In the data rows, 128 means zero.
Here are some points, each followed by its number:
122 119 108 103 134 157 124 121 185 120 115 116 081 104 176 133 112 143 144 158 133 153 151 115 123 117 140 0
116 124 101 137 109 117 115 122 097 125 193 139 160 123 108 116 085 097 113 170 159 177 149 161 079 138 190 1
162 088 101 176 149 137 036 187 255 073 134 037 032 132 227 138 150 231 165 070 141 104 179 074 151 146 182 2
128 082 134 147 094 106 106 168 127 164 138 149 160 134 108 062 170 144 165 090 197 127 085 091 167 144 124 3
127 135 185 059 099 117 137 032 089 118 103 114 027 059 152 130 195 164 078 072 159 140 028 203 104 163 108 4
078 073 163 140 028 086 121 255 109 207 160 139 255 255 100 071 255 201 122 048 089 052 183 117 169 136 019 5
079 128 124 127 110 121 129 145 110 129 135 089 166 153 138 106 133 119 137 114 140 120 121 112 136 136 134 6
125 137 134 120 135 116 106 133 093 125 145 137 160 156 110 155 138 133 127 116 081 113 130 126 132 130 108 7
094 055 175 150 066 146 187 145 167 138 117 065 181 096 175 067 131 206 094 136 255 097 095 125 089 134 168 8
201 185 072 116 169 128 047 114 072 054 176 092 061 239 116 183 072 093 145 089 035 111 181 086 183 104 118 9
126 145 087 159 140 161 131 148 174 130 116 098 139 116 131 143 115 157 121 134 141 123 149 094 168 122 114 10
179 106 099 084 142 154 165 162 159 144 116 116 144 162 163 229 065 105 110 161 071 118 181 127 117 096 118 11
123 097 140 134 144 133 147 126 184 097 101 081 140 129 139 156 102 137 144 108 181 116 108 104 103 108 162 12
138 080 103 199 122 140 198 247 255 134 072 078 207 180 233 195 109 215 151 098 181 019 176 106 074 101 129 13
153 143 138 103 069 092 096 099 039 192 198 196 122 063 124 157 141 095 127 198 125 144 149 134 065 172 136 14
191 238 043 193 244 158 160 160 171 151 131 194 091 058 049 255 095 034 050 165 000 109 171 161 131 125 081 15
141 155 120 055 112 112 102 089 099 136 127 123 001 124 169 114 131 076 146 149 105 156 099 142 129 130 094 16
119 118 189 104 080 125 182 100 094 178 090 113 147 080 110 083 139 132 097 111 189 179 143 127 144 121 157 17
097 113 141 170 084 148 158 173 162 143 240 122 094 020 099 178 085 043 102 255 105 153 255 122 086 200 207 18
125 120 105 068 050 132 114 131 155 114 138 053 045 150 252 118 129 155 133 120 163 095 119 125 119 143 149 19
131 188 099 216 129 135 133 130 065 129 137 145 197 103 067 123 111 135 083 084 145 137 160 131 133 137 166 20
111 129 139 102 135 134 155 097 183 093 088 055 039 134 223 118 091 156 155 121 131 093 124 112 149 117 131 21
121 075 133 141 075 131 136 137 125 139 126 139 150 137 177 180 115 179 137 121 181 104 143 129 086 122 171 22
138 126 128 110 108 121 096 145 162 164 126 114 143 162 135 077 180 192 126 091 140 118 067 102 171 129 077 23
176 208 082 023 088 053 000 187 000 115 248 140 255 255 116 255 156 189 113 080 000 000 140 096 146 138 000 24
121 153 147 198 215 142 155 164 072 085 127 166 226 123 025 134 104 071 112 129 078 111 148 153 111 110 130 25
143 127 119 141 137 126 106 124 128 125 148 112 140 096 121 174 124 157 108 137 145 127 152 115 127 120 135 26
137 078 131 138 074 140 155 134 135 154 108 138 146 153 130 149 164 192 102 128 176 104 113 157 098 134 093 27
105 076 108 134 141 134 120 120 124 090 077 091 151 142 170 181 126 154 187 118 189 098 096 106 170 118 112 28
127 123 110 122 127 105 054 111 100 089 204 132 051 163 126 086 135 147 127 161 139 170 107 147 083 145 150 29
103 181 108 137 148 148 139 103 130 162 139 105 134 109 102 179 109 129 064 143 079 148 175 132 123 119 111 30
138 056 143 139 099 143 147 149 157 139 116 145 138 137 136 136 163 192 115 140 194 114 115 149 092 119 117 31
226 104 078 255 210 115 107 255 195 106 175 228 255 197 011 112 149 073 164 113 086 107 155 083 129 168 113 32
133 141 105 175 147 145 131 152 197 102 114 128 178 136 124 081 094 136 133 113 158 126 131 115 111 123 172 33
025 057 205 119 125 060 152 097 204 144 129 147 083 106 147 077 121 040 206 112 193 151 099 171 001 116 227 34
181 181 100 126 140 153 141 133 180 133 124 119 088 127 122 108 104 123 094 111 094 126 122 134 119 125 131 35
168 152 112 120 093 118 118 125 150 076 117 096 038 151 189 116 068 090 180 100 130 103 155 110 146 106 186 36
158 167 112 143 148 132 133 124 109 111 119 124 129 127 131 128 106 119 121 118 111 117 121 125 155 126 122 37
135 158 097 163 151 137 112 132 082 128 155 149 159 112 094 170 117 106 106 149 098 145 166 127 127 131 135 38
053 104 127 056 103 054 041 088 172 149 205 168 018 148 140 000 133 063 226 105 185 187 079 160 031 143 210 39
074 059 144 137 106 114 106 127 147 136 134 144 117 142 117 090 138 123 176 107 183 159 130 124 128 122 167 40
125 116 148 099 118 099 095 108 108 118 153 135 118 124 128 117 127 123 162 137 142 132 120 119 120 138 141 41
136 102 138 110 105 107 106 102 129 109 162 116 122 137 076 104 119 144 134 093 163 150 147 127 142 102 167 42
166 115 115 125 186 097 027 073 090 102 172 231 138 106 000 206 170 099 126 073 089 225 156 167 125 125 154 43
109 107 139 102 111 101 101 126 124 141 141 090 097 128 190 103 148 149 161 112 163 110 107 108 118 138 133 44
090 171 092 208 046 128 072 125 107 139 232 114 171 042 065 106 116 164 071 147 183 164 233 142 091 179 205 45
139 145 135 181 156 106 165 146 148 116 090 109 151 120 181 094 061 111 164 085 156 087 111 099 109 107 189 46
132 157 088 159 141 138 128 134 182 110 134 119 055 081 169 108 097 101 153 182 142 133 132 109 141 145 153 47
154 089 142 163 133 147 153 158 195 157 121 140 136 082 128 205 150 157 100 126 166 107 137 141 081 114 128 48
113 088 165 093 127 114 106 093 113 083 120 116 148 155 149 127 132 185 166 092 172 127 079 124 090 122 142 49
119 124 132 131 114 141 130 095 158 108 119 086 104 113 158 121 109 179 114 100 170 131 144 131 096 119 182 50
136 103 148 094 100 086 053 140 105 173 149 139 136 143 093 095 191 141 176 063 170 153 068 074 162 127 097 51
089 099 175 127 142 101 134 112 160 144 114 135 133 106 093 116 145 104 150 085 153 156 138 127 111 119 166 52
099 098 170 114 106 106 124 103 097 120 135 135 118 125 140 095 138 121 155 120 159 145 120 148 096 133 162 53
144 119 167 112 125 136 149 132 138 152 092 137 097 117 166 136 152 144 110 102 090 113 112 143 124 128 107 54
182 164 102 183 195 118 095 137 110 120 150 225 158 141 043 146 125 107 112 073 066 161 142 147 116 138 133 55
135 132 121 126 160 125 123 143 159 111 132 127 121 137 137 117 104 099 141 152 105 111 114 109 110 133 124 56
166 141 089 153 122 150 147 127 098 105 136 160 184 154 084 154 103 124 081 095 133 118 129 155 098 108 144 57
099 144 203 056 104 106 135 006 034 073 128 111 092 130 155 033 104 133 116 099 136 146 088 194 044 114 198 58
112 136 196 102 071 078 122 129 169 179 057 114 182 080 090 000 200 130 180 033 174 154 064 094 225 155 104 59
136 113 124 119 110 133 150 157 193 142 121 091 114 159 147 114 136 135 109 112 127 114 119 127 118 111 114 60
089 125 132 036 126 114 113 070 209 096 120 055 052 154 141 108 122 135 114 080 111 132 110 138 131 121 142 61
139 105 116 134 146 124 095 130 126 132 153 140 121 131 098 156 159 130 118 136 131 148 129 132 121 125 110 62
137 118 149 127 120 119 126 121 064 136 153 144 155 113 102 133 140 131 122 139 150 130 121 128 132 132 124 63
139 115 109 182 101 152 162 164 146 168 098 157 175 122 133 142 136 185 090 096 147 104 159 127 131 134 117 64
207 138 122 169 066 231 236 193 130 114 147 177 071 036 101 044 136 120 077 255 167 143 154 164 210 171 128 65
198 177 077 163 198 183 167 118 208 075 042 065 044 101 198 125 070 165 144 126 131 101 106 059 233 103 118 66
110 126 129 156 103 145 162 135 097 144 097 144 139 146 147 140 134 152 121 122 142 111 119 128 121 127 119 67
132 206 085 178 000 176 255 145 071 255 100 113 125 164 159 143 177 131 000 150 116 082 179 210 113 109 054 68
087 139 149 131 163 109 103 095 139 125 133 135 092 111 119 150 127 078 144 139 085 162 156 157 091 124 151 69
131 091 138 142 142 148 150 127 190 103 096 102 144 135 139 155 102 139 149 117 181 127 128 110 114 098 166 70
106 135 126 085 144 098 082 090 128 104 146 132 079 149 105 065 160 115 145 073 148 151 065 144 111 143 146 71
176 145 112 177 102 155 141 172 106 124 167 169 176 107 087 126 146 162 104 174 129 122 179 140 117 161 108 72
154 110 114 103 118 143 145 149 115 147 153 187 175 136 080 124 135 138 098 173 105 134 126 133 138 150 076 73
140 080 174 081 109 114 116 094 107 096 137 147 113 120 133 121 151 158 146 144 150 144 106 156 107 143 128 74
136 128 131 154 145 120 143 142 112 157 112 125 200 129 110 177 128 144 111 108 139 113 110 102 123 110 108 75
176 165 122 175 139 202 216 121 108 059 087 078 197 106 140 187 066 193 053 186 147 091 156 125 162 111 128 76
158 078 116 191 128 161 152 167 251 174 093 153 129 062 123 230 177 179 086 081 140 109 158 136 071 132 124 77
126 121 146 119 151 130 137 116 152 153 104 161 143 096 103 129 124 117 135 135 128 144 119 120 129 118 119 78
000 153 181 115 024 154 158 094 018 123 181 023 148 103 126 000 097 080 104 242 159 189 186 100 141 165 183 79
108 101 148 147 154 168 151 118 122 091 085 118 141 146 133 146 121 175 135 137 133 125 144 123 144 107 126 80
075 125 141 092 094 126 126 124 073 130 168 088 152 132 115 040 115 077 129 192 136 186 135 097 144 137 141 81
163 100 151 160 139 128 116 136 117 080 107 162 120 167 121 105 142 134 144 040 167 121 128 155 076 117 189 82
171 141 104 169 156 153 145 161 134 098 115 147 156 139 121 128 099 129 125 143 118 096 134 117 124 123 127 83
166 148 086 144 128 165 186 131 129 120 125 142 110 093 126 171 094 133 098 203 115 109 158 134 163 116 112 84
135 112 162 180 102 172 206 164 156 150 095 093 161 108 159 176 126 173 058 149 144 046 153 132 113 145 105 85
181 138 072 179 109 156 108 207 229 088 185 097 062 152 170 065 098 156 113 155 156 100 163 108 121 150 158 86
185 147 141 041 172 151 175 144 154 126 062 132 138 220 110 094 158 116 044 076 009 089 000 212 104 124 000 87
144 207 052 174 135 141 122 122 046 129 136 178 191 137 031 168 121 083 072 102 091 176 168 144 154 133 139 88
155 161 116 148 147 159 147 152 145 111 106 107 127 138 129 117 121 141 110 123 114 105 122 125 145 117 110 89
124 100 182 121 133 124 162 127 115 147 109 140 147 087 119 180 169 130 096 122 123 111 117 152 120 127 101 90
045 141 221 031 102 119 136 000 012 054 111 113 066 109 160 015 102 140 124 118 163 178 074 230 049 097 214 91
152 119 097 156 149 140 138 142 109 145 130 213 173 166 094 195 121 109 083 114 094 119 116 177 051 122 123 92
114 079 141 167 123 113 174 136 165 185 079 148 181 137 103 163 135 138 137 074 183 114 131 110 091 097 140 93
147 212 164 141 190 134 245 068 021 139 071 143 207 091 060 175 065 070 036 116 046 104 087 195 091 096 124 94
113 066 148 144 143 129 143 156 191 145 109 185 180 126 112 158 127 119 153 121 122 138 145 155 070 125 150 95
255 152 075 183 061 215 203 200 032 251 099 255 255 044 122 224 122 179 076 221 113 111 233 064 190 147 083 96
097 067 255 047 159 059 183 074 178 167 067 102 137 104 193 165 087 043 208 072 123 084 000 145 000 103 168 97
202 195 040 243 245 124 132 155 155 139 156 209 221 043 029 255 033 023 094 114 062 108 244 116 076 122 186 98
122 114 112 125 127 120 096 133 127 096 158 158 118 153 134 104 102 109 183 145 127 136 136 129 094 138 162 99
172 117 165 119 117 135 159 130 103 144 095 172 158 126 121 123 118 126 147 143 118 129 141 130 153 112 106 100
172 146 083 176 105 154 135 190 150 141 190 162 174 140 034 120 139 098 046 161 118 136 180 145 109 141 136 101
088 131 149 107 134 114 117 077 088 132 129 123 127 112 113 150 133 117 123 128 120 161 146 140 121 127 139 102
067 248 127 164 192 147 151 000 035 180 097 148 090 000 036 228 139 117 018 120 111 189 187 184 143 086 122 103
145 176 079 128 195 126 106 118 107 134 121 146 156 133 081 169 109 098 129 127 085 122 103 109 155 125 094 104
103 085 167 097 065 088 162 119 058 203 147 112 143 118 215 149 122 154 119 165 170 108 114 113 085 137 134 105
161 061 097 207 099 188 175 200 146 120 125 152 144 132 151 161 137 207 139 181 209 096 188 081 174 123 143 106
125 091 154 089 096 135 161 172 097 127 123 128 151 205 130 071 174 110 107 129 093 088 064 172 141 132 070 107
114 052 180 051 102 034 027 119 162 101 148 172 020 212 150 017 228 097 246 052 166 146 025 156 083 157 122 108
064 149 154 095 142 110 120 049 062 120 124 102 128 111 113 141 133 112 117 123 125 170 143 142 118 116 144 109
159 045 110 193 156 139 165 209 170 139 139 195 202 130 101 205 099 101 149 177 191 086 136 132 105 105 146 110
113 157 130 151 150 131 131 095 110 146 108 132 123 088 109 155 124 127 104 118 121 138 139 146 123 118 124 111
123 076 155 126 068 144 127 144 105 129 154 114 154 109 134 097 174 189 124 170 196 145 145 103 149 157 141 112
114 170 107 134 131 115 075 131 077 133 166 116 118 113 059 113 175 132 122 150 083 158 174 109 240 158 066 113
131 140 124 166 141 145 166 153 147 115 086 118 122 139 159 107 100 132 158 134 158 097 118 111 149 109 127 114
209 103 150 117 215 169 196 105 251 151 039 165 168 106 091 255 045 091 095 031 085 138 146 141 034 055 222 115
132 134 150 109 157 109 153 117 128 106 087 112 106 150 159 110 083 086 159 100 118 109 086 115 133 099 126 116
160 185 058 217 142 157 139 173 078 142 144 153 221 109 080 189 112 138 079 155 122 104 166 107 172 135 102 117
100 130 150 148 096 193 199 113 165 169 055 084 104 122 168 123 184 203 053 092 135 106 114 147 117 107 097 118
114 105 158 119 122 101 149 132 101 155 117 135 165 143 138 123 128 104 146 112 149 110 085 113 111 102 136 119
133 130 144 146 143 129 138 143 127 143 128 132 158 100 106 147 140 132 114 131 108 125 136 121 139 133 112 120
137 122 130 103 147 133 124 121 135 112 134 136 120 137 090 126 138 130 103 127 094 142 123 146 135 120 107 121
136 168 065 185 158 124 101 159 064 140 147 192 170 141 090 156 113 050 148 138 083 127 141 127 151 135 123 122
137 175 075 181 148 150 131 147 096 131 133 143 182 135 088 171 107 130 092 125 107 118 155 112 167 118 102 123
046 131 179 105 113 128 122 053 025 081 101 088 117 111 184 156 116 137 170 178 119 131 151 134 166 125 142 124
Which point above is nearest to each new point by angle? Its number follows each.
160 206 064 190 162 150 132 113 019 116 142 181 196 129 019 189 106 054 064 112 104 183 151 142 139 113 141 88
121 087 170 091 100 123 144 169 102 138 132 128 148 168 125 071 176 122 120 126 117 102 068 155 120 145 080 107
091 133 204 120 103 100 158 108 044 167 102 139 152 111 095 122 185 101 095 106 094 104 100 160 133 159 073 90
117 147 124 112 138 115 112 111 142 121 124 134 105 132 118 097 137 115 134 110 119 138 103 138 116 134 132 71
152 164 108 145 146 126 099 123 092 104 129 125 105 168 113 144 113 086 152 102 087 121 140 129 158 098 130 9
129 130 159 104 159 108 166 101 108 098 076 122 107 147 169 088 085 072 167 102 116 095 073 127 136 117 136 116
060 117 121 117 101 107 132 137 115 123 124 074 159 175 142 104 135 132 133 083 138 109 108 123 124 129 125 6
158 145 114 165 124 150 193 190 127 212 095 219 119 084 171 169 108 041 166 225 107 130 159 086 124 151 106 96
144 145 129 098 117 120 124 105 112 139 125 122 076 123 147 124 128 093 133 134 111 128 112 130 133 134 117 16
110 121 140 056 117 116 110 091 180 113 127 063 059 143 150 108 132 145 124 097 111 124 122 141 130 118 123 61
146 044 180 021 092 065 111 108 146 212 148 157 147 141 163 193 149 105 131 093 099 098 049 123 032 144 107 97
181 159 071 188 156 151 130 159 200 166 147 178 132 086 099 181 069 091 132 154 122 134 206 104 103 123 181 98
104 007 212 000 089 132 194 042 110 095 123 095 131 138 168 130 108 175 120 211 206 167 091 172 067 081 157 74
086 065 105 067 125 145 088 098 255 034 165 132 000 127 174 109 105 120 208 254 153 189 133 145 076 153 215 0
140 101 152 138 128 130 125 115 060 115 130 151 154 101 113 160 133 143 132 151 147 143 145 123 145 139 133 63
111 112 135 088 116 089 096 142 181 130 108 115 126 193 159 046 127 099 181 055 120 107 049 114 123 125 115 108
116 184 088 170 196 162 170 173 099 075 140 138 210 115 087 119 059 072 116 166 074 111 160 139 137 122 146 25
119 121 155 100 112 127 161 132 108 154 111 112 110 137 148 138 143 112 098 123 099 121 128 133 136 122 103 54
142 109 147 101 123 164 137 101 167 088 130 106 060 076 126 134 137 188 125 156 141 152 152 122 160 124 133 0
146 151 107 172 126 118 131 131 070 159 116 154 190 145 098 168 137 150 101 090 138 090 101 113 147 125 109 75
076 155 108 170 172 165 177 152 118 096 106 119 201 128 102 112 070 094 111 153 090 122 159 146 131 103 151 25
189 130 066 136 134 167 160 170 182 127 074 116 113 163 165 168 121 152 091 083 117 094 130 125 169 089 089 89
160 152 078 168 171 123 104 133 157 157 155 188 148 087 070 255 093 059 119 127 078 129 196 136 083 116 150 98
121 099 149 080 115 091 082 095 114 119 151 142 108 143 133 111 139 129 172 121 146 135 103 119 109 137 141 41
114 116 115 075 108 124 133 121 117 121 117 083 126 152 143 095 154 165 134 130 142 151 090 117 217 104 083 23
115 141 112 000 219 093 024 065 146 068 155 059 000 162 216 110 108 061 245 171 049 204 113 046 182 137 103 16
113 086 175 116 118 111 153 122 197 140 083 102 168 149 129 128 140 159 119 054 133 099 131 168 098 117 146 93
122 119 242 106 093 089 156 119 014 203 099 128 155 100 096 134 225 117 077 093 107 110 112 154 117 150 054 90
016 136 110 051 079 012 013 076 154 150 218 170 010 174 140 000 134 000 250 082 170 204 071 156 000 156 255 39
152 104 138 157 107 148 180 175 145 168 117 164 182 110 133 149 120 125 125 186 137 124 158 112 134 143 112 96
117 202 049 095 235 144 051 052 108 000 151 070 118 218 179 202 075 197 187 143 071 093 104 113 100 130 106 9
159 100 141 063 133 139 091 087 133 056 119 113 093 166 184 136 118 151 180 104 148 157 114 114 127 102 165 49
115 124 100 129 189 121 108 170 159 086 130 161 119 175 111 105 133 116 181 126 066 108 091 139 154 129 089 56
123 111 155 128 118 156 166 133 132 166 098 132 168 095 130 163 137 167 132 152 135 132 179 101 162 134 115 96
167 093 146 185 095 153 212 197 142 193 116 171 233 101 137 162 112 158 115 231 139 092 191 101 147 178 081 96
136 090 177 086 123 136 123 082 123 094 133 133 049 078 120 123 161 170 154 139 165 158 124 135 162 133 132 74
129 116 158 122 128 120 149 117 105 117 115 142 174 132 121 114 125 129 136 123 140 127 099 127 117 125 141 119
097 152 126 140 161 096 090 122 150 157 154 141 140 104 095 159 130 053 137 100 096 144 147 141 096 141 153 69
182 146 111 159 121 150 156 153 087 152 121 155 181 097 117 150 119 135 091 150 124 111 171 115 156 135 118 96
061 047 113 151 113 078 027 194 226 109 144 086 197 220 141 074 210 255 174 018 188 103 051 082 135 127 100 23
127 126 142 133 119 129 153 138 102 142 116 128 164 129 145 131 116 135 115 130 136 111 115 128 114 130 123 67
097 181 167 106 124 041 024 074 044 152 188 111 164 159 104 093 148 120 137 023 108 150 067 135 048 154 156 71
146 126 136 092 137 132 146 130 132 135 105 140 134 160 127 127 136 118 099 113 092 108 073 168 104 125 074 87
105 159 095 182 067 143 068 142 086 143 255 105 192 043 041 107 131 161 069 208 207 186 222 105 099 180 214 45
169 078 147 136 144 141 161 181 197 133 085 137 156 151 138 133 130 139 151 107 145 098 105 089 140 117 107 13
117 085 180 063 084 093 120 093 130 162 111 081 086 120 186 127 170 156 143 085 163 123 082 116 125 114 120 44
005 139 160 074 065 165 193 026 077 112 144 000 101 047 237 110 041 090 088 255 220 190 213 133 145 128 219 79
144 134 125 118 128 144 146 114 121 132 111 131 104 125 138 140 119 125 115 133 123 133 133 139 125 113 132 84
202 235 044 240 229 183 181 171 171 183 099 204 103 029 076 255 066 004 066 185 005 066 196 173 113 106 078 15
155 105 120 067 136 119 136 149 155 156 135 120 142 148 163 190 086 099 107 143 060 108 115 103 116 127 086 11
114 083 211 099 082 067 097 099 082 149 177 142 203 094 077 136 178 183 123 130 168 125 110 105 116 164 121 63
146 118 133 123 128 116 110 117 138 115 137 136 107 132 109 123 126 131 136 109 135 142 135 135 139 115 146 42
209 132 099 131 137 179 162 177 173 117 157 141 127 097 116 148 086 148 074 207 080 108 178 101 164 150 102 84
106 126 131 079 153 106 114 074 172 109 115 155 069 119 123 024 089 065 201 151 113 179 095 142 136 137 159 39
103 121 232 098 111 094 169 118 030 182 104 172 167 107 095 124 192 079 116 103 081 112 092 183 131 163 064 90
189 182 052 109 147 156 166 134 159 116 151 091 094 101 155 177 033 079 087 235 037 116 152 140 158 136 084 84
213 143 112 105 185 122 098 144 183 104 111 157 092 147 144 139 108 143 170 085 074 104 087 083 171 120 088 66
159 167 095 159 130 157 150 140 101 120 123 117 152 125 154 128 100 169 110 135 130 106 148 108 158 132 126 76
145 211 088 155 044 174 236 138 083 229 124 085 088 122 156 134 142 131 000 141 097 084 178 200 106 127 072 68
131 128 125 131 128 131 130 131 165 132 130 113 127 131 088 123 145 136 090 095 147 120 104 137 113 118 117 60
213 092 065 096 166 100 047 131 149 067 143 148 049 173 203 139 113 213 154 039 136 083 055 130 156 067 095 2
145 119 126 137 133 162 135 099 117 077 107 107 080 123 118 122 126 157 093 096 153 153 137 172 118 099 167 50
115 124 143 093 126 125 146 089 148 098 103 054 039 128 207 125 112 141 149 121 146 094 114 115 141 117 136 21
103 088 175 102 093 114 138 134 167 135 094 091 147 137 150 097 157 169 139 082 161 112 110 132 127 127 136 8
242 233 056 154 186 169 211 169 165 076 068 134 065 173 178 090 111 143 083 132 046 039 023 183 186 138 011 89
098 110 084 142 057 150 133 152 112 160 137 055 185 147 130 078 171 210 102 107 223 134 135 087 201 131 124 112
139 099 143 131 104 125 131 145 116 139 144 152 147 127 130 129 139 144 135 146 147 122 135 119 122 141 128 112
140 124 159 079 114 124 129 081 130 133 110 122 079 100 147 125 167 138 121 100 136 133 075 170 102 143 107 4
111 096 176 091 111 143 162 101 168 100 065 114 105 136 168 069 109 164 182 119 160 139 118 119 143 104 147 21
127 107 152 138 181 135 164 113 180 176 102 185 171 061 067 165 111 117 132 160 145 143 138 110 130 120 126 78
144 090 121 132 065 184 165 137 147 127 128 095 117 119 166 136 116 180 110 190 176 121 201 092 166 131 151 106
068 088 136 154 130 133 096 152 163 129 108 118 171 141 159 070 156 162 170 093 156 161 163 118 116 143 161 40
145 120 123 111 152 104 059 083 109 101 156 182 124 110 062 177 152 103 143 097 113 182 144 145 125 128 152 43
130 157 102 121 183 119 109 113 128 105 121 131 123 137 105 146 098 094 147 130 094 120 100 114 141 122 112 104
152 168 120 054 111 107 107 083 092 138 137 120 029 115 152 126 128 070 137 155 095 123 094 138 147 137 104 16
129 091 127 145 139 112 079 128 121 135 160 133 122 134 104 152 174 132 130 126 161 157 119 111 116 129 124 62
138 141 111 184 153 114 095 147 163 089 159 118 148 124 089 121 130 156 127 122 140 097 102 115 140 145 124 32
218 000 063 255 001 255 196 255 217 120 078 183 120 139 201 233 224 255 129 211 255 074 255 078 255 125 131 106
107 102 199 097 168 105 168 084 155 156 084 124 128 092 158 142 079 087 172 110 121 104 072 133 063 101 153 97
126 118 093 143 120 155 121 160 170 162 165 192 143 070 076 133 166 129 071 145 137 174 149 162 065 177 129 101
087 147 136 110 078 130 158 127 070 205 116 101 135 104 179 143 107 096 096 143 127 129 154 141 105 135 137 105
088 129 250 046 054 054 135 113 153 182 041 077 212 095 130 000 186 151 223 000 201 192 021 080 255 166 121 59
131 075 141 115 082 109 106 174 159 132 145 151 160 140 137 130 164 153 146 109 121 109 152 134 127 152 113 5
119 105 131 122 140 141 138 115 161 098 112 137 122 130 141 157 100 114 126 116 108 125 152 176 080 118 169 115
109 109 138 117 020 145 182 129 095 190 093 152 099 110 206 127 158 118 149 166 155 098 132 139 132 155 129 105
114 111 157 099 099 106 104 128 153 146 135 092 079 121 179 106 157 138 157 104 134 093 100 111 126 141 113 44
105 147 116 087 135 125 133 109 163 137 115 108 112 154 158 119 124 105 127 114 103 120 100 133 106 125 115 61
172 121 115 145 100 126 124 141 126 131 130 139 102 119 188 182 112 140 159 118 141 071 113 124 108 145 130 22
153 167 132 179 149 125 106 126 038 132 134 151 114 083 063 166 172 090 122 147 101 145 144 133 205 119 083 113
137 125 139 105 110 132 123 127 130 132 135 116 114 132 131 116 132 140 127 154 126 124 121 112 149 137 101 23
104 132 168 073 101 129 188 129 067 168 090 073 085 147 193 142 119 082 085 142 040 113 130 134 165 128 079 54
140 140 079 119 118 153 163 153 134 230 113 183 182 109 121 165 138 081 093 132 110 180 172 134 108 121 115 96
120 068 185 072 089 117 117 090 102 093 137 137 096 137 136 103 170 170 144 157 154 137 104 153 114 141 117 74
154 161 104 154 171 143 152 144 150 129 124 144 109 099 111 173 105 088 104 160 088 108 152 140 128 123 115 15
087 087 202 041 083 103 139 067 097 161 098 072 095 109 157 132 172 170 113 106 167 131 082 128 128 114 108 4
117 094 122 123 127 141 145 127 129 108 087 102 139 135 174 155 128 160 159 120 179 101 111 114 149 120 121 28
108 104 143 085 106 100 118 143 175 141 114 116 109 139 130 060 155 120 168 107 136 138 095 098 176 139 115 59
087 146 110 171 139 154 151 126 148 092 121 062 101 123 142 115 083 163 097 077 147 118 152 152 121 103 183 50
173 188 028 229 204 092 048 193 000 166 181 231 242 149 069 211 079 006 168 151 036 151 154 111 163 124 097 122
015 136 161 041 111 123 135 109 155 142 139 044 022 179 215 004 121 114 118 107 102 126 115 167 079 115 134 61
110 040 187 122 039 162 132 162 116 126 155 115 143 097 144 081 208 227 140 200 221 159 159 095 145 167 151 112
109 142 165 113 187 093 164 093 094 079 079 112 122 188 160 084 052 056 173 091 141 095 055 118 128 105 150 116
126 177 125 024 155 131 123 049 173 067 092 053 043 202 150 078 102 118 100 088 048 157 091 193 101 091 113 61
173 170 135 043 118 121 115 098 109 151 110 104 000 091 200 102 141 067 156 150 078 136 104 124 162 146 098 16
097 137 113 172 103 135 120 129 084 151 148 120 133 107 134 141 134 126 125 148 164 153 164 129 120 133 160 45
006 229 050 255 255 141 190 203 206 129 047 000 255 086 155 219 027 109 147 105 136 084 237 061 181 062 192 10
116 008 243 011 088 000 000 131 190 093 171 211 000 244 152 000 255 054 255 043 145 157 000 190 038 160 114 108
136 137 110 114 168 116 102 120 113 119 127 141 137 142 108 156 118 105 142 127 113 137 100 111 144 125 104 104
173 102 085 079 152 154 153 158 203 136 106 114 118 182 175 223 091 112 127 128 059 110 153 136 083 080 104 11
162 127 129 212 159 135 140 193 166 113 086 217 160 150 064 069 149 104 149 057 137 133 120 146 144 120 139 32
068 100 175 155 151 168 186 098 111 074 057 101 170 153 147 144 112 188 119 155 116 115 153 119 149 097 127 80
113 127 097 154 120 145 144 134 119 133 119 136 138 124 137 160 117 123 141 158 155 127 159 124 130 119 139 106
133 132 117 128 123 125 109 139 142 122 142 151 119 129 117 096 127 124 165 139 124 135 125 110 149 146 128 99
042 088 162 120 062 125 157 122 115 172 106 068 134 126 160 101 149 152 130 116 227 107 114 121 142 116 145 8
138 100 140 090 096 096 065 160 113 184 152 142 155 161 082 082 202 170 142 056 143 126 068 077 173 136 070 51
162 162 140 090 137 161 089 143 121 055 156 119 041 119 108 016 190 173 188 228 083 167 136 098 255 168 039 113
155 152 096 203 137 107 132 140 062 157 116 168 216 152 094 174 131 159 099 070 148 087 104 124 138 120 111 75
101 128 137 114 116 133 142 115 126 121 130 087 118 111 158 131 094 114 122 158 135 141 146 122 128 129 151 79
153 169 142 190 142 187 216 139 149 101 070 127 121 130 065 056 125 145 082 132 125 128 109 132 219 099 091 89
121 131 158 115 165 119 143 107 164 154 103 153 141 076 096 122 130 105 137 129 113 134 108 116 127 118 117 78
136 135 101 175 154 151 118 148 193 085 136 133 195 147 119 078 070 132 143 114 165 145 135 117 086 125 206 33
138 141 126 125 162 114 114 141 139 127 143 141 136 137 113 120 124 101 153 147 114 117 093 118 122 138 101 56
122 120 155 108 094 124 165 111 115 156 106 119 133 107 118 102 137 125 109 116 159 149 132 130 135 121 140 17
168 179 103 173 153 176 158 121 177 077 049 099 082 086 162 157 110 173 141 111 161 098 126 092 244 103 129 66
114 129 109 137 131 123 098 128 158 127 132 112 114 122 147 148 135 137 134 115 147 128 134 116 130 125 132 2
134 143 132 180 117 130 158 133 092 137 089 130 255 143 138 206 108 190 104 118 134 070 124 112 102 129 108 75
142 128 108 144 124 139 129 148 139 130 152 148 138 135 090 127 127 121 100 138 130 138 145 138 117 129 133 101
120 111 144 122 097 139 147 151 183 156 124 113 090 136 132 080 152 133 103 117 151 126 133 138 111 133 134 60
177 162 106 140 132 123 100 136 149 041 110 073 051 142 198 128 044 110 191 093 121 084 156 089 166 107 203 36
130 092 146 097 090 112 107 139 160 158 134 103 070 137 192 112 150 164 156 110 155 109 093 116 113 133 110 44
153 098 112 130 133 154 121 176 203 140 071 134 136 168 146 127 172 169 141 062 123 114 109 102 179 103 082 23
090 093 166 121 141 109 128 112 164 134 112 131 123 118 112 119 147 125 147 092 149 148 128 135 104 118 152 52
